In the data rows, zero lies at 4.5, halfway between 4 and 5.
Some points, one per row:
[3 6 5 5 4 3 4 5 5 4 3 5 4 5 6 6 5 4 3 4 7 5]
[5 3 3 3 5 5 3 6 3 6 6 3 6 4 3 4 4 5 6 5 5 4]
[5 2 4 2 4 5 2 5 3 6 7 3 5 4 3 3 4 6 6 5 4 5]
[7 8 6 7 4 4 5 8 6 5 1 5 3 7 7 6 9 6 2 0 7 7]
[5 3 3 3 5 3 4 6 4 7 5 1 7 5 4 2 5 4 4 6 5 5]
[3 4 5 5 4 5 5 4 5 4 5 5 4 5 5 4 5 7 4 4 4 5]
[5 5 4 3 6 4 4 7 4 6 5 4 5 4 4 3 4 5 5 7 5 4]
[3 3 7 5 3 2 8 3 7 4 3 6 4 7 6 5 7 5 3 3 5 6]
[3 4 5 4 3 3 5 5 6 4 4 5 3 6 6 5 5 5 3 3 6 6]
[9 0 5 1 8 1 4 9 1 9 5 0 9 3 5 2 6 4 4 6 1 8]
[4 3 5 6 5 5 4 6 2 4 5 4 5 5 2 2 3 5 5 4 4 3]
[6 5 5 6 4 6 5 5 5 4 5 2 4 5 3 4 5 5 4 2 4 5]
[3 3 7 4 2 2 7 4 7 3 3 6 4 6 6 4 6 6 3 3 4 7]
[4 1 6 4 1 9 5 7 5 1 4 6 2 0 5 5 2 8 2 4 4 6]
[2 4 6 5 3 5 6 4 6 2 4 6 3 6 6 4 6 6 3 3 4 5]
[6 5 4 5 5 6 4 4 3 5 6 4 5 2 3 3 3 5 5 5 3 3]
[6 6 4 4 6 6 4 2 3 6 6 5 5 1 1 2 1 3 6 5 3 0]
[6 3 3 3 4 6 3 6 3 7 7 4 5 3 4 4 4 6 6 5 4 5]
[3 4 6 5 3 3 6 3 6 3 3 6 3 6 6 5 6 5 3 3 6 6]
[4 4 3 4 4 4 3 4 3 6 6 3 5 3 5 4 5 4 5 5 6 4]
[4 5 5 5 4 6 5 6 5 4 4 4 4 5 5 3 5 6 3 4 5 5]
[8 3 4 4 6 7 3 4 4 5 7 4 6 4 4 4 4 4 9 7 3 3]
[5 7 5 7 7 7 6 2 5 4 4 5 4 5 4 6 5 4 6 5 3 3]
[5 2 3 3 3 4 2 6 3 8 6 2 6 4 4 3 5 6 5 7 5 6]
[1 5 5 4 4 4 1 7 3 5 4 2 6 3 2 3 2 3 4 5 4 5]
[8 6 5 7 7 8 6 4 4 3 5 5 3 2 3 5 4 4 8 6 2 3]
[4 8 0 6 5 1 5 1 5 5 5 4 5 3 1 5 5 3 4 8 2 4]
[3 4 6 5 3 3 7 4 7 2 3 6 4 6 6 5 6 5 3 2 5 5]
[6 1 4 5 5 6 3 5 2 5 7 2 7 5 4 0 2 7 7 4 3 3]
[4 5 4 3 5 3 3 5 4 6 4 4 7 4 3 5 3 4 5 5 7 4]
[5 4 5 3 4 5 2 5 4 6 5 4 5 4 5 4 3 5 5 6 5 5]
[2 5 6 4 4 3 5 4 5 4 3 6 4 5 6 6 6 4 2 3 6 6]
[5 3 4 3 3 7 4 6 5 5 7 3 4 3 4 3 3 8 4 5 3 6]
25 more points follow, each with its number after it:
[4 5 6 4 2 3 5 4 6 4 2 6 3 6 6 6 6 5 2 2 7 7] 0
[5 3 3 4 4 4 2 6 2 7 6 2 7 4 5 2 5 4 5 7 5 5] 1
[3 7 2 6 7 4 1 8 0 8 6 3 5 1 2 5 0 9 5 5 8 1] 2
[4 6 6 5 3 0 6 0 7 4 2 7 1 8 7 7 6 1 4 4 3 7] 3
[3 4 7 4 2 2 6 3 7 4 2 6 2 6 7 5 7 6 4 2 6 7] 4
[4 5 4 3 5 4 3 5 2 8 5 5 7 2 1 2 1 4 5 5 5 4] 5
[4 5 5 6 5 4 5 5 5 3 3 5 4 5 5 6 5 3 4 4 5 3] 6
[7 7 3 7 7 6 5 3 4 3 4 5 4 4 4 7 4 3 7 5 4 2] 7
[3 3 5 3 2 5 6 4 6 4 4 5 4 6 5 3 5 6 3 3 4 5] 8
[5 6 4 8 8 5 4 4 2 2 3 5 4 5 3 8 4 4 5 4 3 2] 9
[3 5 6 5 3 3 5 4 6 3 3 6 3 6 6 5 6 5 3 3 6 5] 10
[7 4 2 4 6 3 5 4 3 5 5 2 7 5 3 5 4 2 5 6 5 1] 11
[4 4 2 5 6 6 4 2 2 5 6 3 8 2 2 3 5 6 5 9 3 6] 12
[6 3 4 3 5 5 3 6 3 6 6 3 6 3 5 3 4 5 6 5 4 5] 13
[6 3 3 3 4 6 3 6 4 6 7 3 5 3 5 4 4 6 6 5 3 5] 14
[6 7 4 7 8 6 5 3 4 3 4 5 3 4 4 7 5 3 7 5 3 3] 15
[7 2 2 2 5 8 3 5 4 5 9 3 5 2 5 1 3 6 7 4 3 4] 16
[2 3 7 2 4 3 7 3 6 4 1 7 4 6 6 3 7 6 2 3 6 9] 17
[0 5 5 6 4 5 5 7 5 5 4 5 3 5 5 2 3 8 2 4 4 4] 18
[3 4 5 4 3 4 5 6 5 5 4 5 4 5 5 4 5 7 3 4 6 6] 19
[1 4 7 5 4 1 9 1 8 1 2 7 5 7 6 6 7 3 2 3 4 6] 20
[4 5 6 6 4 5 6 4 6 3 4 5 3 6 5 4 5 5 3 3 4 4] 21
[2 6 6 6 5 4 5 2 5 4 3 6 2 5 5 6 6 2 4 4 4 3] 22
[6 4 4 4 6 4 2 5 4 5 5 4 8 4 3 5 2 4 7 7 5 4] 23
[6 3 4 3 4 6 3 5 4 6 8 4 5 4 4 4 3 7 7 6 2 5] 24
Which of these numbered points is nearest to each point below, ignoring the 3 directions in which the first points spread most? Its number follows each.
[2 5 6 5 3 2 5 4 6 3 4 6 3 6 6 6 6 4 3 2 6 6] > 10
[6 6 2 5 6 4 1 5 4 4 5 4 6 3 3 6 2 2 6 6 5 3] > 23
[4 6 3 5 6 4 2 7 1 7 5 3 5 2 3 4 2 7 5 5 7 3] > 2
[4 5 1 0 6 4 4 7 5 6 5 4 6 3 5 5 4 3 5 2 7 4] > 16
[5 8 5 4 5 2 6 3 9 4 5 8 0 9 7 6 4 0 4 7 0 8] > 3
[4 4 3 2 4 3 4 6 4 7 5 3 6 4 4 3 3 5 4 4 6 5] > 19
[3 6 8 1 2 4 6 2 6 3 2 8 2 7 8 7 7 4 1 1 8 6] > 0
[3 6 5 2 1 4 4 2 5 5 1 5 2 5 5 4 4 6 4 4 6 6] > 0
[2 5 7 5 3 3 6 3 7 3 2 8 4 7 9 8 8 3 3 2 7 7] > 13
[5 5 4 4 6 5 4 8 5 5 5 5 4 3 4 2 4 7 5 7 2 4] > 19
[4 6 5 6 5 6 6 3 5 4 5 5 2 5 5 2 4 4 4 4 4 1] > 21
[2 3 6 6 2 2 6 5 6 3 2 5 4 6 6 5 6 5 4 3 5 6] > 10
[5 4 3 3 5 5 4 5 3 6 6 3 5 4 4 4 4 5 5 6 5 4] > 19
